(in the rows, 128 means zero)
One turn moves every row onto another: examples first, then more rows asked:
seku: [150 152 151 152 158 123 146 147 114 146 151 126 155 110 116  98 126 124
  88 163 152  87  98 147 136 104 116 140 118 141 134 151 142 130  96 156
  97 161 110 111 151 106 131 129 132 123 120 134 108 136  98 133 122 134
 122 118]
Mave: [146 143 126 114 134 124 121 110 124 172 118 124 145 142 118 151 115 148
 137 146 155  91 127 118 143 110 139 107  95 141  88 130 116 186 135 130
 109 124 134 108 133 114 142 106  92 123 175 131 125 112 154 154 104 111
 126 101]
zetad: [164 136 134 130  87  94 126  79 141 123 138 124 118 123 119 139 101 168
 119 125 145  92 127 104 145 130 143 126 128 107 123 103 145 124 116 115
  95 136  90 110 106 127 143 113 151 121 149 122 107 110 157 135 109  87
 128 140]
rit: [121 112 159 119 118 135 148  99 120 127 137 135 125 137 137 131 136  96
 107 139 154 120 131 142 152 120 147 135  98  96 147 169 136 139 166 163
 101 101 136 143 101 145 139 136  98 113 163 140 111 122 151 150 117 106
 140 148]
soti: [161 153 174 101 119 153 123 125 108 130 126 117 140  89 108 103  92 102
 123 125 144 145 143 136 123 123 118 132 121 143 134 132 131 114 109  96
 128 137 143 136 117 132 166 106 103 107 157 112 158 120 144 163 140 155
 141 134]
lum: [116 125 144 125 111 124 126 157 125 124 128 108 125 105 131  94  93 153
 126 120 162 120 158 109 156 158 139 139 132 138 181 124 128 111 138 123
 109 164 170 148 136 122 162 110 137 115  88 154 114 114 123 112  93  99
 117 118]
kelel: [138 152 142 147 165 121 153 142 127 140 148 130 150 103 122  94 132 130
  83 160 144  86 101 137 142 105 133 145 123 136 136 160 147 134  94 154
 115 164 122 109 149 108 122 128 125 119 118 136 105 141  97 131 120 136
 131 125]
ketu: [140 143 146 150 157 119 143 144 122 143 152 119 154 113 117 104 140 129
  79 165 153  86 100 151 131 114 118 141 122 143 149 155 143 137 106 157
 108 160 109 107 152 113 125 139 130 124 119 130 101 142 109 137 116 133
 124 123]
Rur: [124 129 147 117 121 120 126 157 116 112 112 116 119 103 134  96 101 148
 130 108 151 103 169 112 158 157 143 135 137 142 175 119 126 109 144 132
 113 161 177 146 137 128 160 109 117 121  95 168 122 118 139 114  87 114
 122 113]
Rop: [122 140 145 103 117 122 117 122 156 129 126 124 115 100  96 145 124 137
  94 140 123 126 107 133 120 139 135 143 151 117 116 122  85 118 140 136
  99 158 118  97 124 117 143 124  85 148  96 145 113 151 154 140 131 145
 105  87]
nerab: [111 144 150 102 112 121 108 127 166 131 128 131 114 117  94 149 129 134
  89 149 117 126 109 126 108 135 136 135 146 123 123 122  90 120 138 132
  96 147 110  90 128 116 132 117  87 143  94 147 115 152 149 139 128 136
 116  99]
dakul: [168 151 170 110 114 150 128 123 104 138 127 110 135  77  99  98  95 106
 124 122 150 145 135 125 135 115 127 136 123 144 145 131 138 119 108  96
 135 139 146 132 125 128 162 110 109 113 151 110 155 118 130 161 135 155
 149 132]
fim: [116 151 129  96 124 128 138 114 123 117 149 128 126 144 139 151  87 122
 123 112 154 116  99 140 121 112 113 158 131 157  97 126 130 129  90 101
 117 166 141 100 127 105 114 109 152 140  88 135 123 139 108 141 125 120
 119 119]
nim: [115 144 123  88 124 139 117  91 148 108  94 119 134 111 110 122 107 110
 157 142 118 131 132 117 150 118 142 141 134 119 131 152 145 120 113  96
 123 111 193 105 120 132 171 110 137 113 148 136 124 135 127 133 136 128
  98 123]
Pabot: [118 105 161 125 117 122 145 101 126 133 123 128 123 131 146 133 132 104
 110 135 152 129 142 148 148 120 136 128 107 102 150 169 140 148 148 168
  96  99 134 143 101 151 137 125 100 115 175 136 125 123 147 150 117 102
 137 141]
lofi: [108 111 164 130 127 130 147 109 127 131 137 131 127 135 149 139 134 101
 111 146 154 123 133 146 152 117 147 127  98  97 151 165 149 146 149 165
  93 109 145 146 103 144 145 125  95 103 163 136 119 122 148 139 119  98
 135 132]
zuvet: [119 126 153 113 103 128 136 158 127 117 125 114 126  92 134  95  89 151
 115 120 151 116 167 114 158 156 141 146 128 137 175 125 116 116 139 115
 110 165 176 145 131 142 160 110 115 109  95 159 110 109 141 105  86 103
 114 114]
vep: [105 111 155 120 125 133 148 108 127 128 130 126 115 133 150 129 135  95
 101 133 140 116 127 153 141 118 143 137 102 107 151 161 146 147 157 161
 102 111 146 133  97 146 139 123  95 105 171 138 124 136 154 139 122  93
 135 144]
mede: [107 137 120  97 129 135 114  94 150  96 111 121 127 113 112 134  94 108
 159 140 117 127 137 111 155 125 133 140 143 117 141 145 136 117 115  99
 120 117 188 110 126 142 189 105 133 116 141 136 123 131 123 135 130 116
  99 127]
sizel: [124 128 143 129 164 137 139 103  94 134 136 133 136  93 132 131 100 144
 176 158 142  93 115  89 153 141 141 123 120 141 145 141 131 135  92 137
 129 140 151 142 136 133 191 118 152 103 145 140 135 115 133 117 139 127
 121 118]
zopa: [121 140 144 102 117 127 114 115 165 138 114 132 105 108  93 143 134 138
  90 148 118 126 112 122 121 133 148 137 155 119 119 120  89 123 149 146
 115 151 125  94 125 117 137 110  87 144  98 144 117 145 147 132 128 149
 115  98]
zar: [120 126 141 122 157 130 132 109  93 140 140 139 127  88 128 118 107 149
 172 154 147  87 116  90 149 152 146 122 125 139 131 139 137 138  98 143
 124 148 163 149 146 142 181 126 149  99 135 150 129 108 135 110 133 126
 135 113]
ledo: [143 150 135 113 125 134 115  98 119 166 124 121 144 139 113 140 118 154
 136 132 162  81 118 113 138 115 148 100  99 146  86 135 116 176 133 130
 115 118 126 103 135 115 150  98 103 128 169 133 130 114 162 142  97 109
 123 101]
roz: [127 129 153 118 109 135 125 162 130 115 125 117 123  90 133  97  97 154
 125 120 157 120 156 114 160 147 140 148 142 137 175 117 123 108 142 128
 105 160 184 147 130 125 168 104 118 111  85 158 120 113 129 116  96 108
 124 116]
pupuz: [136 153 149 142 158 132 139 150 120 144 149 117 147 106 114 101 131 130
  84 155 154  88 110 141 138 100 118 137 118 140 148 170 140 129  96 166
 107 163 107 103 148 117 131 143 124 132 115 134  99 135 103 133 124 134
 127 118]
gos: [161 133 132 138  91  98 136  87 129 120 136 132 116 111 131 133 107 166
 123 118 151  83 136 107 143 133 137 125 127 102 122 107 143 117 121 115
  81 133  88 117 117 128 137 105 136 117 151 133 105 106 160 128 108  80
 127 137]
sigo: [109 137 141  95 118 112 109 124 166 131 117 126 114 118  95 156 127 135
  95 139 127 134 119 126 118 130 137 137 148 112 127 117  86 133 137 145
  97 149 124 100 125 115 137 129  82 152  89 143 115 149 143 142 129 141
 117  96]
buz: [113 117 140 103 153 162 118 137 105 144 129 137  99 150 109 157 115 104
 117 133 171 106 107 136  99 142 122 140 146 139 110 146 108 151 107 156
 125 168 166 112 127 122 152 110 100 113 105 147 123 122 148 127  92 128
 126 131]
kor: [104 128 144 103 154 155 122 135 102 152 135 147 107 153 107 158 115 105
 114 141 173 110 107 137 111 144 113 144 144 148 129 138 109 147  96 155
 119 173 169 119 132 117 146 115 106 121 111 145 134 115 140 135  87 128
 121 135]
Zun: [162 134 145 131  90 101 139  88 134 128 141 132 115 116 132 140 107 173
 112 122 146  91 124 103 154 137 141 137 130 110 119 122 153 113 118 120
  89 143  82 108 106 132 141 115 143 112 150 134 101 102 160 133 105  87
 122 129]
lufi: [ 89 149 116 125 133  88 127 120 144 122 132 113 122 153 162 102 118 137
 143 108 149  95 127 129 152 111 156 136 109 129 122 129 143 142 113 147
  94 124 163  96 113 125 132 145  93 115 158 151 103 112 123 152  89 110
  98 112]
banek: [164 146 167 105 114 146 120 130 107 133 112 116 141  85 113  99  91 106
 122 108 138 134 139 131 134 122 125 131 119 142 128 138 149 111 117  94
 129 134 138 125 129 122 156 105 109 117 162 115 163 122 132 164 135 155
 147 121]
Datad: [168 151 163 109 115 156 127 128 106 132 123 111 136  89 117  86  99 116
 124 117 146 145 134 122 130 125 114 128 109 140 136 134 132 115 117 100
 131 139 138 133 122 124 164 117 114 103 149 107 151 114 136 164 135 154
 151 136]
safis: [154 143 133 132  88 102 132  88 120 129 131 128 109 112 124 143 109 169
 116 119 142  81 120 103 139 135 132 124 126 112 124 110 160 123 125 116
 110 145  80 113 111 138 135 114 147 112 143 130 108 110 156 129 110  73
 124 138]
doma: [ 89 146 110 133 134  83 125 118 152 128 135 111 126 154 160 110 108 142
 138 120 145  94 135 120 149 101 148 134 100 133 113 114 137 143 106 147
  79 125 155 100 122 127 139 141  97 116 158 148 104 109 115 152  85 105
 102 110]
Zono: [122 150 118 108 123 125 140 123 114 114 152 128 128 132 136 148 100 120
 122 103 157 115  92 136 124 109 117 155 124 152  99 135 138 124  88 101
 128 164 146  95 121 108 115 114 157 133 101 140 121 144  98 134 128 120
 119 119]

mede -> kor
ledo -> nim
kelel -> safis
And these:
Pabot -> roz
lofi -> lum
rit -> zuvet

One turn moves every row onto another: examples first, then more rows asked:
fuf: [107 186 164 140 153 132  91 139 118 171 122 158 131  74 145 121 112 181]
Sivem: [121 187 173 144 139 121 117 151 125 163 131 163 147  68 165 129 111 156]
sib: [159 160 182 116 159 140 113 145 171 134 129 106 150 115 172 109 149 156]
Ladak: [118 135 183 114 155 123  99 129 163 146 118 106 165 138 167 122 145 181]
Paz: [128 166 168 161 125 125 115 153 112 157 136 164 146  81 150 126 121 166]
das: [ 79 187 155  93 163 118  91 174 143 136 119 145 133 150 149 126 154 159]
gegiz: [157 150 183 122 124 130 113 157 158 121 127 107 150 127 171 120 153 152]
nuv: [152 161 189 110 158 145 110 141 175 136 140 107 151 123 172 106 145 161]
mip: [ 93 176 141 142 130 133 103 131 157 178 143 132 129 104 153  89 135 198]
geda: [ 90 190 162  95 169 139  81 161 130 134 121 138 118 146 148 149 151 181]
sek: [117 201 167 143 149 128 116 162 128 171 133 166 112  78 157 123 129 183]
kab: [106 201 150 108 131 134 115 160 126 135 145 165 136 130 169 172 129 168]
vabo: [ 78 182 151 132 129 104 108 142 125 146 133 155 148 130 129 126 107 150]
zenu: [140 160 176 140 117 155  94 139 153 148 158 100 114 115 154 105 145 182]
zupel: [117 196 142 101 137 160  91 177 120 113 121 140 132 124 151 132 162 163]
Zem: [ 98 165 173 154 156 108 119 147 129 176 130 164 144  93 147 118 115 176]
pepof: [102 158 161 125 131 148  98 129 162 170 134 104 142 106 161  82 150 190]
Bag: [161 151 186 121 137 126 112 154 163 132 129 105 141 123 177 116 160 155]
kema: [ 98 179 160 100 160 134  84 169 129 131 138 145 124 160 145 149 152 178]
zake: [ 88 207 154 102 160 124 108 150 143 135 131 158 143 123 151 149 107 146]
ramuf: [ 80 179 153 102 154 124  91 172 132 134 109 138 124 149 146 127 165 173]
zufov: [130 152 182  98 138 133 110 138 166 155 128 112 160 124 198 118 162 185]
nilef: [ 96 206 150 122 131 128 129 150 127 153 156 169 137 126 159 155 123 182]
lozi: [112 184 136  98 137 154  88 175 122 117 124 146 152 131 145 123 157 155]
roded: [151 151 192 117 131 125 111 155 166 134 137 105 140 131 178 107 159 155]
Zimi: [101 172 139 132 118 125 117 169 119 129 141 165 139 150 140 144 141 166]
pida: [135 179 150 153 111 148  90 135 141 154 162 128 113  99 146 114 123 183]
Rer: [103 183 172 134 115 109  83 128 150 174 148 122 101 103 174 135 121 186]
defo: [110 172 183 152 144 106 119 153 125 175 142 166 128  96 164 144 122 183]
vaga: [109 195 156  96 141 141  74 169 124 112 109 130 129 120 146 132 145 140]
kod: [115 188 179 115 128 132 105 145 176 158 134  99 121  91 178  90 140 155]
vila: [111 197 155  86 136 138  75 169 124 116 124 138 137 124 161 146 142 142]
nevo: [153 171 180 108 155 147 117 146 174 127 129 109 159 112 174 116 141 153]
gif: [131 133 181 112 151 122  94 129 155 153 117 104 159 129 177 121 153 181]
nede: [ 82 176 138 121 138 121 102 152 128 129 120 156 160 134 130 123 119 144]
Labip: [122 152 185 103 145 121 117 142 166 152 124 115 155 135 197 136 162 190]
mone: [128 135 187 108 140 128  88 126 156 148 125 102 162 129 178 117 148 176]
vus: [112 169 190 115 115 129  85 131 156 166 144  97 111 107 188 129 142 185]
mana: [112 174 172 159 137 112  94 155 115 162 125 154 113  90 131 114 120 167]
votol: [131 149 180 103 149 124 109 137 163 157 119 110 156 123 197 128 163 186]
Dep: [108 203 155 133 112 119 101 144 163 162 137 126 117  78 170  94 125 153]
Mur: [ 98 210 154 116 143 129 110 137 130 142 145 157 148 109 143 146  95 151]
zakov: [109 178 163 148 117 112 103 160 109 171 120 161 118  83 161 127 139 182]
Feb: [ 99 187 141 136 102 117 128 161 115 141 144 163 143 128 144 134 130 160]

vaga -> ramuf
kod -> pepof
And these:
Labip -> nevo
fuf -> mana
nede -> Zimi
Rer -> Dep
das -> lozi
votol -> sib
Sivem -> Zem
Mur -> vabo
roded -> zufov

